In the data rows, the value 128 means zero.
In each game, the first row plays the second. By how much does the first row win? 20 means about a draw, 40 a big win and 0 a big loss. Wins can go round in a circle. Each row has two weighted sums of its numbers, A and B, taken from their middle values. A row wins by its A times the other's B, less its B times the other's A.
[113 155 106 146  95 116 105 154 156 108  98 157 100 106 143  99 160 157
 150 154 134]
[106 113 143 151 158 103 135 126  94 169 138  99 111 143 107 136 102  91
 108 120 112] -> 21
[111 111 145 152 105 154 129 105 102 154 157 115 131 148 107 132 148 115
  99 114 133]
[116 111 106 153 160 106 101 128 110 141 149 113 161 148 117 174 112 107
 102 127 131] -> 18
[154 124 154 138 150 153 132 113 120 128 132 141 153 151 121 163 151 163
 139 128 107]
[130 154 115 109 107 152 179 165 174  91  74 112 132 146 168 116 158 134
 146 169 111] -> 16
[ 95 169 108 152 101 149 170 114 160 100 109 146 134 148 174 119  99 130
 142 152 111]
[154 138 162 162 163 158 182 132 158 103  89 143  83 152 158  97 153 144
 151  89 105] -> 11
[105 147 152 151 150 150 129 166 168 105  77 141  94  96 129 120 101 193
 112 119 123]
[145  98 153 147  99 149 124 110 119 145 156 147 151  97 116 133 119 140
 113 119 121] -> 16
[130 123  94 105 154 143 126 120 112 126 133 154 138 148 112 139 145 157
 153 123 123]
[161  85 105 102 105 103  90 132 100 112 137 167 135 107 108 150 152 156
  92 123 101] -> 16
[153 156 158 155 103 104 161 158 160 108  90 148 114 102 158 117 157 142
 140 150 118]
[130 140 160 156 105 150 130 155 155 101 112 153 169 149 170 114 139 102
 132  98 114] -> 27
[ 83 115 159 110 150 108 126  90  96 145 131 149 151 157 127 124 108  96
 133 158 113]
[ 94 110 147 108 102 143  92 114 126 146 140 151 124 139 106  81 149 111
 149  95 108] -> 22
[109 159 158 156 150 110 129 151 143  93 109 141 144 101 160 135 103 137
 131 167 117]
[ 69 121 157 146 156 141 137  83 120 150 134 154 115 142 117 105 115 113
 149  98 109] -> 14
[133 119 111 157 158 154 128  99 104 146 155 111 124 154 112 130 152  89
 159 121 172]
[112 158 110 154 150 143 162 162 145 105 100 146 138 106 157 103 154 116
 150  84 119] -> 23
[135 148 108  98 108 103 139 139 159 106 101 157 135  97 131 117 110 176
 125  92 121]
[143 116 109 112 101 105 111 125 124 116 136 107 131 150 110 143 148 180
 152 119 117] -> 29
[114 111 105 152 149 102 116 108 106 160 145 111 115  99 110 112 105 120
 142 111 122]
[140 147 108 108 152 149 158 161 146 110 100 154  85 107 152  94 104 136
 101 114 133] -> 15
[145 103 112 150 146 109 151 122 114 117 127 153 160 154 117 164 100 156
  92 126 166]
[ 99 122 106 110  97 108 124 107 114 151 142 153 124 156 115 149 109 123
 142 152 118] -> 21
[120 161  91 157 156 100 125 179 160  89  87 146 151  95 161  95 105 165
 155  97 173]
[133 158 154 145 154 103 184 159 159 114  89 157 133 159 153 131 105 142
 161 149 110] -> 14
[ 97 149 156  99 150 144 110 151 171 100  87  99 149 109 177  98 146 139
 148 154 103]
[ 91 109 154 107  97 145  89  91 111 152 157 150  67 152  95 141 104  97
 143  87 105] -> 22
[ 87 114 109 103 155 154 157  87 113 165 148 156  93 109  99 119 150 106
 133 164 102]
[160 170 104 157 114 142 179 150 168 102 101 153 140 152 157 102 151 166
 134 167 106] -> 19
[133 109 113 107 112 154 130 119 109 121 139 118 142 103 120 156 109 128
 147 117 173]
[137 115 155 108 101 115 112 134 103 128 146  99 141 103 111 170  99 118
 174 124 111] -> 21
[145 125 156 102 157  94 114  93 111 168 162 103  76 110 104 107 150 122
 134  94 123]
[142 143 110 104 103  92 154 149 165 102 101 102 117 154 160 105 104 144
 146  88 164] -> 21
[155 163  98 106 149 100 163 181 159  94 103 152 157 100 159 121 105 134
 144 147 101]
[139 164  95 106 149 157 142 168 172 103  79 115 124 157 164  88 148 144
 120 152 111] -> 19
[119 123 113 104  99 151 132 138 124 142 137 104 151 150 134 169 156  93
 128 162 109]
[114 164 107 158 103 101 165 138 142 106 102 108 149 100 178 151 131 120
 160 148 161] -> 24
[101 116 112 138 151 111 148 138 117 124 159 113 182  99 125 123 108 135
 107 119 111]
[ 83 107 105 156  99 110 127 103 112 166 147 153 103 146 106 121 154 110
 140 159 130] -> 11
[100 113 151 158 109 153 131 130  97 153 167 155  99 152 109 105 106  88
 130 121 118]
[129 159 107 109 104 109 169 151 160 106  90 105 139 148 164 153  99 117
 150 149 120] -> 34
[157 111 111 110 111 143 103 139 122 122 143 113 139 153 108 157 102 121
  87 132  96]
[147 131 107 104 103 100 163 103 127 113 149 107 150 100 130 119 141 158
 156 124 120] -> 30
[146 174 149 147 153  99 136 162 161 101  81  98 129 135 138 101 145 186
 137 172 153]
[141 160 157 103 106 102 128 159 147  95 106 106 155 101 166  86 108 151
 141 101 122] -> 23
[126 158 109 156 159 152 136 171 153 109  89 147  92  99 145 124 151 182
 109 115 129]
[131 120 108 158 150  99 121 119 105 166 139 157  99 150  97 136 109  98
  79 119 110] -> 25
[113 154 163 156 155 144 143 179 162 114  98 146 117 102 141 113 101 193
 155  98 104]
[ 79 138 104 149 150 100 133 101 118 173 145  96  72 152 112 144  97 100
 146 146 132] -> 24
[141 145 102 107 151 144 160 150 176 106  93 148 125 147 173 103 149 130
 155 105 124]
[139 132 102 152 112 102 167 158 161 110 107 156 106  98 156 105 104 152
 147 100 172] -> 26
[147 114 117 148 155 152 108 121 118 114 138 147 163 159 135 151 111 109
 140 125 114]
[171 139 153 104 109 138 164 103 111 129 143  96 157  99 118 185 149 132
 147 123 178] -> 25
[103 117 159 150 100  98 117 111 101 154 146 156 108 104 105 126 149  96
 137 171 173]
[145 153 153 104 117 154 120 153 162 108 123 104 137  95 168 102 151 140
 151 153 126] -> 14
[109  98 109 156 156 146 111 113  96 170 167 147 108 151 102 112 104 115
 106 126 162]
[174 105 150  94 107  96  85 138 129 111 109 101 118 102 127 145 106 202
 101 125  98] -> 28
[ 82 114 101  98 110 150 122 132  98 144 151 109  88 112  98 117 156 103
 138  97 165]
[137 147 156 143 107 103 144 151 155  91  98 154 125 106 173 104 112 118
 129 161 171] -> 10
[146 120 151  99 145 102 114 118 129 125 123 156 142 149 112 104 147 120
 142 129 167]
[117 113 159 102 106 102 113 120 113 150 155  98 113 142 106 145 155  90
 114 112 116] -> 18
[152 149 105 100 143 101 131 164 172 100  77 110 115 104 158  93 106 169
 139  87 128]
[134 159 158 105 102 146 139 165 148 105  84 146 102  98 157 155 151  96
 136  85 116] -> 25
[123 126 151 153 151 152 136 124 100 168 147 146 107 103  95 124 105 106
 128 109  97]
[142 108 117 169 150 141 144  77 105 139 131 154 134 147  98 120 106 117
 146 123 166] -> 18
[106 124 110 151 145 152 128  90 113 175 150 156  83 106 107 142 159 115
 148 143 117]
[120 125 121 152 145 142 133 126 101 147 142 151  88 148 108 145 158 116
 119 108 108] -> 24
[114 115 163 108 104 159 145  95 110 143 144 106 110 153 102 134 152 116
 156 156 111]
[ 77 109 101 106 139 150 133  90 128 145 115 102 106 101 105 112 150 102
 150  92 120] -> 8
[114 151 161 150 153 148 103 151 138  98 110 102 152 101 172  85 107 112
 162  85 104]
[109 107 152 154 102  98  74 107 101 139 144 102 164 140 109 193 148 124
 114 113 160] -> 7
[166  97 107 103 111 149 145  99 121 109 127 100 171  97 135 167 105 147
 100 117 105]
[103 111 159 109 107 152 126 114  95 148 145 148 110  94 101 101 169 111
 150 149 108] -> 34
[156 115 106 156 109 155 170 110 100 161 141 108 149 148 103 151 148 104
 128 109 104]
[151 112 103 150 109  98  89 116 117 155 151 153 126 105 115  99 153 104
 142 120 122] -> 29
[120 109 107 106 107 100 127 113 122 126 133 113 148 149  95 113 106 122
  92 121 159]
[174 175 113 111 105 151 100 141 164  91 119 155 142 154 165 140 105 140
 151 155 107] -> 16
[116 144 117 147 148 100 126  97 116 157 149 103 137 145  97 103 147 104
 126 151 110]
[151 106 110 103 149 153 137 101 115 151 140  99 144 155 113 135 114 105
  81 119 178] -> 18
[126  98  96 146 149 153 139 103 114 145 166 108 149 102 111 116  96 126
 146  97 165]
[148 116 155 154 106 145 114 110 105 157 156 151 151 154  95 115 154 110
 162 126 100] -> 18
[ 90 140  98 151  94 110 135 166 172 109  97 147  97 156 153 127 114 165
 150 140 111]
[140 108  96 100 159 104 109 134 110 136 144 155 179  96 115 118 151 112
  90 137 168] -> 26
[107 138 103 157 106 153 126  97 108 136 146  99 127 156 107 122 104 108
 131 172 118]
[ 80 136 109 106 151 157 111 122 116 170 153 101 102 108 114 130 112 116
 148 156 111] -> 20
[122 143 115 150 100 117 178 141 155 107 110 144 108 145 131 150 110 192
 133 165 108]
[176 133 109 102 103 145 147 148  97 139 126  97 155 150 112 137 152 118
 136 121 155] -> 27
[166 120 152 148 152 107 109 121 108 132 146 137 140 148 105 134 146 130
 158 117 105]
[ 98  93 154  99 157 151 132 108 120 148 132 144  99  99 111  98 106 102
 131  88 162] -> 21
[150 104 159 112 103 104 144 102 111 123 152  95 142 155 113 165 105 141
 143 112 110]
[134 199 109 150 104 102 155 139 172  87 103 109 130 102 155 117  99 135
 137 159 106] -> 13
[ 83  98 106 156 105 105 127 116 114 157 140 147 112 154 109 120 154  81
  85 112 121]
[133 184 106  97 113 151 170 171 162  95 101 152 141 146 170 123 107 142
 135 145 129] -> 27
[ 79  93  98 151 108 141  95 122 108 144 145 152 113 144 105 122 147 103
 104 119 115]
[116 116 103 104 154 109  86 102 103 144 139 106 134 149 107 121 101 112
 154 123 119] -> 26
[132 120  96 108 107 150 117 127 113 107 137 107 172 152 112 127 161 131
 130 119 104]
[141 167 107 155 156 107 127 165 156 100  91 151 108 153 173 129 155 147
 138  94 106] -> 22
[ 84 153 111  98 149 156 122 165 160  96  95 146 132 108 165 142 109 137
 141 161 129]
[140 151 157 146 143 152 167 157 135  96 119 105 148 151 163 131 107 124
 131 175 100] -> 16
[130 163 151 154 102 151 186 144 155  99  80 153 100  98 127  98 150 192
 117 154 158]
[152 118 112 146 108 154 102 127 116 132 158 109 144 100 107 142 153 120
 100 120 107] -> 16
[143 113  99 159 153 108 128 117 118 130 148 151 138 101 112 155 102 108
 158 114 119]
[ 87 116 102 154 143 149 116  92 114 143 143 105 137 106  96 133 102 106
 149  93 118] -> 31
[121 113 115 152 106 152 134  95 112 151 141 109 134 104 107 156 141 107
  80 117 125]
[163 109 154 151 101 105  89 108 115 108 152 159 116 100 117 163 153 129
  91 131 102] -> 18
[140 115 114 157 110 146 104 117 109 160 144 147 135 108 104 111 112 101
  96 119 161]
[146 152 107 156 159 143 159 160 153 107  87 107 104  94 162 138 101 164
 133 170 118] -> 20
[ 91 154 158 101 154 154 148 165 153 100  77 139  65 153 123 131 102 207
 138 165 127]
[149 103 158 153 110 102 113 104 112 148 145 146 137 150 100 139 114 108
 102 127 164] -> 13
[113 111 150 102 145 106 142 118 113 144 142  97 107 154 106 119 156  89
 111 125 110]
[128 102 158 155 151  99 103 119 112 126 135 152 163 153 109 161  99 144
  93 121 180] -> 19
[126 108 157 162 151 105 118  97 108 171 177 148  83 143 110 115 153  90
 120 123 164]
[138 111 152 156 104 146 132 124 119 142 146 152 147 146 111 160 104 132
 105 126 136] -> 22
[110 149 150 144 160 151 140 149 157 109 118 139 137 157 166 132 107 149
 150  98 171]
[144 155 157 152 102 108 172 173 141 117 112 155 159 104 163 124 101 130
 164  97 119] -> 22
[145 122 155 156 148 102  80 103 114 144 139 147  94 150 109 123 108 102
 159 119 123]
[116  85 146  99 108 143 133 102 114 142 131 143 152 102 112 102 106 138
  99 122 117] -> 19
[129 119 107 151 150 145 142 121 100 126 147 145 130  97 111 138 111 115
 108 127 171]
[137 142 146 108 109 101 141 149 164 100  88  97 117 144 151 124 103 148
 155 152 118] -> 26
[129 160 153 113 152 152 198 131 145 113 129 100 134 147 143 139 152 177
 158 146 124]
[137 100 154 115 156 155 132 111 109 138 131 110 121 100 106 133 113 108
 156 125 124] -> 15
[136 165 154 151 151 103 148 138 145 109  95 108 105 139 151 101 152 174
 147 147 117]
[115 166 108 154 143 149 154 182 167 105 103 109 122 151 152 147 108 139
 132 160  93] -> 25
[132 161 110 103 116 147 150 157 151 105 121 148 134 152 166 151 111 124
 150 155 152]
[149  99 104 152  95 153  98 106  97 151 146 143 135  99 106 114 162 100
 121 122 115] -> 18
[150 174 114 146 148 155 127 147 157 106  82 140 118 109 156 139 152 138
 158 159 109]
[121 111 113 150 142 149  81 118 102 153 142 160  93 103 109 130 109 112
 147 126 114] -> 21
[156 164 112 108 148 163 193 129 140 118 102 155 140  96 163 137 105 113
 145 157 170]
[144 112 106 154 152 149  96 126 121 127 131 151 150 107 127 145 100 111
 151 120 172] -> 20
[139 108 107 110 146  99 143  90 116 168 155 104 111 101 107 102 100  98
 150 131  96]
[126 119 108 100 111 112 111 116 106 152 157 103 103 153 110 149 153 136
 145  80 169] -> 24
[137 109  97 140 148 103 117 118 129 126 152 108 150 145  96 140 105 127
 105 122 102]
[141 103 108 106 152 144 154 133 113 143 133 101 124 140 118 143 110 117
 151 123 178] -> 29
[138 126 112 110 106 105 150 113 119 157 147  99  73 110 118  97 162  97
  93 126 116]
[136 121 111  98 107 159 133 167 165 107  98 145 133 147 170  84 158 126
 106 110 106] -> 19
[ 86 131 153 102 152 154 150  96 112 161 149 101 106 104 107 151 111 119
 150 149 132]
[140 110 106 106 152 149  79 118 109 140 138 159 165 107 100 102 149 128
 136 114 118] -> 21
[ 96 114 111 151 153 146  90 106 123 171 155 149 118 154 110 105 104 112
 142 151 117]
[ 84 118 112 152 150 108 111 120 113 151 151 151 108 157  96 123 101 118
 139 147 114] -> 35
[156 109 102 101 103  99  93 133 121 107 140 142 150 147 131 139 115 142
  94 133 107]
[112 113 107 102 154 149  72 112 120 142 174 147 133 150 112 135 149 119
 129 156 165] -> 15
[153 169 156 150 113  99 169 147 175 102  97 159 124 164 160 119 101 144
 144 161 129]
[128 154 150 148 112 101 134 149 180 109 104 163 142 155 170 106 101 105
 154  83 168] -> 15
[102 103 106  98 151 102 109 118 117 158 145 112  81 155 101 140  91 110
  99 116 102]
[106 118 157 159 110 157 112 120 113 132 146 145 155  93 114 172 152 109
 147 120 117] -> 30
[103 107 110 100 154 157 108 117 118 154 146 103  75 153 103 120 100 118
 120 161 171]
[180 111 152 151  98  90 137 117 108 140 129 104 131 105 106 150 144 126
 142 116 131] -> 28
[131 160 103 103 152 147 134 155 155  98 101 157 120 149 156  98 146 189
 148  95 176]
[132 170 102 147 152 107 106 165 147 100 114 159 164 147 179 117 155 115
 147 147 110] -> 17
[182 102 153 103 145 142 158 110 115 137 157 151 147 104 118 163 111 118
  90 121 167]
[115 118 158 111 150 153  79 113 125 126 137 151 129 147 120 152 115 135
 155 110 172] -> 19
[150 151 158 154 146 102 137 145 150  94 115  96  99  94 158 148 101 137
 152 150 150]
[120 110 152 109 158 142 106 132 119 163 146 159 126 156 111 119 162 114
 147 122 133] -> 18
[128 104  98 107 102 154 143  96 106 150 138 111 127 150 115 179 107 150
 153 122 160]
[131 146 154 105 100 155 147 131 155 109 113 147 136 104 143 127 106 172
 136 155 119] -> 22
[136 116 163 161 147 105 111 133 112 123 146 100 164 166 111 152 110 125
 151 112 115]
[ 60 118 104 157  90 144 103 130 114 167 143 108  91 146  98 131  99 101
 134 158 117] -> 19
[139 152 147 153 161 150 142 161 169  98  94 153  98 151 147 145  98 189
 148 157 161]
[135 112 107 110 103 149 132 137 130 110 151  96 149 149 121 182 112 142
 100 127 161] -> 35
[100 167 106 110 155 155 152 174 146 101  94 146 132 107 153 131 105 142
 163 147 121]
[113 108 165 100 149 160 131 124 110 142 155 158 138 148 111 168 106 127
 143 121 120] -> 17
[118 104 151 158 146  98 105  94  97 167 148 152  90  99 101 108 145 105
 107 113 114]
[143 104 159  96 157 151 127 115 109 106 134 141 152 154 128 172 104 141
  94 121 116] -> 22
[126 114 154 103 112 150 142 117 114 180 158 105  86 133 110 108 161  97
 124  95 116]
[101 113 156 105 104 101 109  96 111 151 137 146 118 151 107 138 144 129
  87 121 103] -> 18
[109 116 107 153 108 108 136 108  90 162 154  94 132 109 100 124 109 100
 109 118 119]
[118 128 145 108 146  99 126 153 168 116  88 142 120  99 163 115 100 144
 125  93 125] -> 19
[151 181 152 105 107 148 136 168 165 100 103 100  90 108 141 159 104 169
 145 148  97]
[145 157 154 107  99 112 150 157 157 104  96 154 134 103 148  95 159 126
 123 155 104] -> 20
[ 90 119 105 154 158 109 125 105  95 176 141 160 103 156 100 116 110  88
 124 160 167]
[158 109 111  97  98 155 132 145 126 127 134  97 154 103 146 139 106 141
  93 123 171] -> 22
[104 118 104 111 106 143 111 116 103 140 153 152 145 135 107 156 103  94
 150 112 104]
[112 108 109  98 153 150 130  93 109 147 175 103 106  96 105 110 151 114
 155 118 114] -> 24
[144 143 153 148 111 156 128 151 175  95  98 110  92 151 165  83 103 159
 137  96 124]
[108 105 110 166 139 146 110 127 109 165 162 143 145 106 111 150 147 107
 115 131 118] -> 15
[131 101 146 147 142 103  91 104 103 141 126 153 140 103 104 108 110 125
 142 125 117]
[116  94 158 107 154 103 126  99 120 125 132 100 144 150 127 176 148 121
  76 103 116] -> 16
[109  91 109 147 103 101 121  87 110 152 133 149  95 112 102 125  99 122
 112 109 110]
[145 109 118 156 147 110 107 119 109 159 153 143 119 104 111 129 154  97
  94 128 112] -> 19
[ 94  94 151 146 153 100 123 108 105 160 152 102 147 145 112 113 109  95
 145 102 163]
[101 114 108 108 144 148 146  86 105 159 156 152 102 110 114 117 153 116
 146 160 168] -> 20
[130 112 150 155 147 145 121 130 119 129 124 155 143  99 107 144 157 163
 126 122 122]
[150 111 158 103 158 101 141 134 112 124 122 114 145 154 111 153 100 143
 107 126  98] -> 13
[115 128 152 160 150 108 119 116 109 177 140 147  88 153 107  98 100 111
 110 121 184]
[106 107 107 154  95 111 122 111 105 146 131 106 100  96 107 100 157 120
  93 120 106] -> 12
[118 126 110 153 109 108 126 108 118 163 168  92  72 148 108 122 108 105
 147 145 154]
[ 89 105 162 104 169 106 111  93 105 164 155 151 111  99 116 122 153 114
 108 121 119] -> 15
[167 107 146 143 153 104 100 132 115 133 131 150 177 102 120 182 154 106
  76 121 110]
[138 136 104 158  98 112 130 172 161 101  95 106 109 146 149 103  99 146
 149  89 120] -> 18
[149 155 149 145 103 105 130 154 156 111 114 153  94 102 127 145 154 194
 154  95 114]
[153 176 105 110 104 154 128 156 166  96  76 144 139 148 150  94 107 172
 144 152 103] -> 20
[150 177 112 109 156 103 138 150 177 118 103 102 142 151 166 118  99 130
 138 157 106]
[122 121 106 144 102 106 166 139 140 110  89 107 132 149 163 124  98 141
 109 117 126] -> 20
[128 121 103 156 152 153 124 106 125 174 149 153  93 150  96 126 159 106
  81 109 110]
[ 94 104 113 109  99 144  95 116 107 171 141 142 100  96 108 144 108  96
 144  85 104] -> 18
[139 133 104  97 152 107 126 164 153  92 127 103 134 152 150 125 105 144
 152 157 108]
[160 153 109 143 144 150 130 136 169  88  85 107  84 152 153 122 156 164
 162  92 121] -> 33
[146 108 103 112 110 155  92 121  97 149 140 151 153 104 105 141 109 108
 149 115 107]
[150 117 152 102 107 108 145 103 107 143 134 145 107  98 113 132 151 116
 144 121 163] -> 26
[ 86 117 100 150 108 146 115 102 110 155 154 149 112 153 105 130 107 108
 126 164 162]
[154 115 159 161 153  99  88 134 122 112 153 154 140  98 142 169 160 113
  69 125 112] -> 18
[135 104 160 104 155 148 116 110 104 124 139 150 138 154 105 154 161 123
  95 119  96]
[109 117 108 100 156 105 134 124 108 147 144 108 149  96 115 170 152 110
  88 119  98] -> 16
[172 132 156 149  95 105 152 105 111 139 149 104 135 102 110 112 106 101
 149 125 133]
[ 75 106 109 154 164 105 110 129 107 162 155  99 106 152 116 125 149 113
 136 163 117] -> 21
[141 113 109 106 158  99 109 119 117 124 143 153 156 152 112 144 105 136
 154 118 110]
[ 94 108 104  99 152 146 139 121 108 137 122  98 159 149 114 152 106  95
 157 127 163] -> 38
[116 119 107 153 148 156 108 104 108 143 154 146 150 144 100 104 108  86
 133 162 110]
[147 113 158 103 149 109 111 107 103 136 139 105 147 147 114 130 109 150
 142 123 124] -> 22
[151 109 158  98 108 144 146 105 109 144 133 103 163 150 108 155 116 132
 103 120 117]
[163 106 103 146 154 105 130 127 125 121 121 102 124 140 137 129 104 154
 101 113 105] -> 12
[157  97 149 157  97 154 142 104 108 154 147 105  90 152 108 140 104 107
  83 128 121]
[131 144 165 150 106 144 134 140 169 103 113 101 112 150 161 143 150 118
  92 114 164] -> 17
[ 88 122 111 150 159 101 122  96 111 161 146 108 124 157 102 126 105 100
 131 162 126]
[101 107 109 110 141 150 106 110 109 168 152 153 107 132 114 129 106 120
  90 123 158] -> 18
[110 122 110 155 144 104 121 138 108 135 130 144 145 154 120 159  97 128
 115 115 112]
[107 100 111 108  96 106 114 114 119 147 141 143 137 155 111 164  95 112
 103 128 118] -> 24
[114 128 156 160 152  86 145  99  98 130 149  98 115 157 106 170 101 123
 151  94 110]
[120 153 112 152 110 101 151 152 159 105 110 150 115 114 150 105 111 144
 131 158 115] -> 9
[114 159 162 144 109 106 142 157 153  93 107 100 104 103 152 140 112 162
 139 164 118]
[109 115 107 102  99 155 114 128  95 166 140  93  80 141 100 124 112 110
 132 169 118] -> 22
[101 125 102 106 108 100  97 101 115 144 147 108 135 147  98 108 106  71
 170 170 154]
[146 114 157 160 104 110 121 132 116 129 163 101 168 106 124 154 118 117
 156 116 158] -> 22
[126 158 101  95 156 158 108 132 157 100  73 101 113 107 151  94  96 163
 154 151 107]
[119 162 154 154  92 147 136 157 154  87  96 103 100 148 158  49 152 135
 139 149 169] -> 31
[132 115 156 157 102  99 131 124  89 149 172 149 127 104 108 112 149 108
 113 126 109]
[133 116 155 152 107 106 156  85 106 161 155 154 122  91 104 129 153  88
 110 123 159] -> 9
[138 175 143 109  98 150 144 160 137 101 123 102 127 143 147 141 155 136
 160 143 121]
[159 105 147 102 165 148  79 117 109 117 155 153 156 148 123 171 153 131
 104 126 115] -> 19
[144 117 103 161 152 104  73 106 108 146 146 148 155 109 108 179 156 106
 147 131 126]
[132 112 115 110 156 151 134 101  90 174 150 143  91 148  95 135 141 104
 138 124 117] -> 20
[121 145 105 110 156  99 154 145 143 100 105 101 126 144 151 122 148 166
 130 152 115]
[134  99 106  99 146 147 126 128 106 130 125 148 126 153 118 178 144 105
 130 126 108] -> 23
[133 140 101 155 149  97 143 149 140  97  91  95 112  99 148  85 111 167
 132 163 114]
[ 85 165 151 117 109 108 121 168 162 105 109  97 125 159 147 139 150 150
 148 152 112] -> 21
[125 108 152  93 107 148  74 124 110 137 140 143 163 136 109 107 145 103
 168 121 127]
[129 137 115 111 151 111 171 122 156 109 102 147 127 148 160 142 108 173
 101 115 112] -> 19
[132 113 150 160 102 105 118 145 108 151 153 111 137 102  97 145 101 103
  86 118 115]
[127 167 154 103 104 107 150 149 155 106 108 146 146 133 166 136 105 105
 130 172  98] -> 19
[130 156 100 159 149 106 178 131 157 102 111  96 130 151 153 114 149 150
 153 154 159]
[116 105 158 117 107 142 116 109 100 162 153 154 109 152 112 126 147 100
 114 115 160] -> 23
[134 151 102 110 102 106 127 159 151 101 114 147 157 151 156 137 159 125
 112 117 112]
[165 120 104 110 110 147  97 114 133 132 153 152 168  98 116 184 150 119
  90 130 161] -> 23
[113  98 103 154 158 144 118 134 120 123 156 143 159 150 115 164 153 150
 145 122 132]
[133 111 110 108 112 157 107  81 107 136 156 111 121 100 109 101 100 113
 100 117 149] -> 21
[127 106 104 109 145  98  93 124 113 110 124 106 153 104 118 128 156 139
 156 121 111]
[160 185 107 150  96 154 159 174 161 106  92 151 151  96 164  99 165 132
 141 163 110] -> 37
[ 90 122 158 102 151  95 115 102  98 142 135 146  97 153 114 119 150  98
 148 173 119]
[115 153 150 145  97 105 128 146 148  97 115 152 118 105 148 136 150 176
 145  98 141] -> 21
[103 110 107 113 105 104 139 114 115 159 149 146  77 154  93 139  97 106
 147 112 155]
[ 95 121 142 108 106 146  99 110 104 165 134 105 125 150 104 112 103  99
 139  98 164] -> 18
[136 106 104 102 147 155  99 107 115 156 148  99 101 106 101 147 107 122
 104 116 124]
[137 101 111 106 109 162 109 131 110 147 127  94 166 141 114 131 108 124
  84 138 169] -> 29
[166 109 156 148 144  95  95 148 128 100 142 151 127  96 116 127 105 155
  98 116 117]
[ 94 118 109 104 158  92 113 112 107 167 153 105  93 153 112 103 147  90
 154 155  89] -> 25
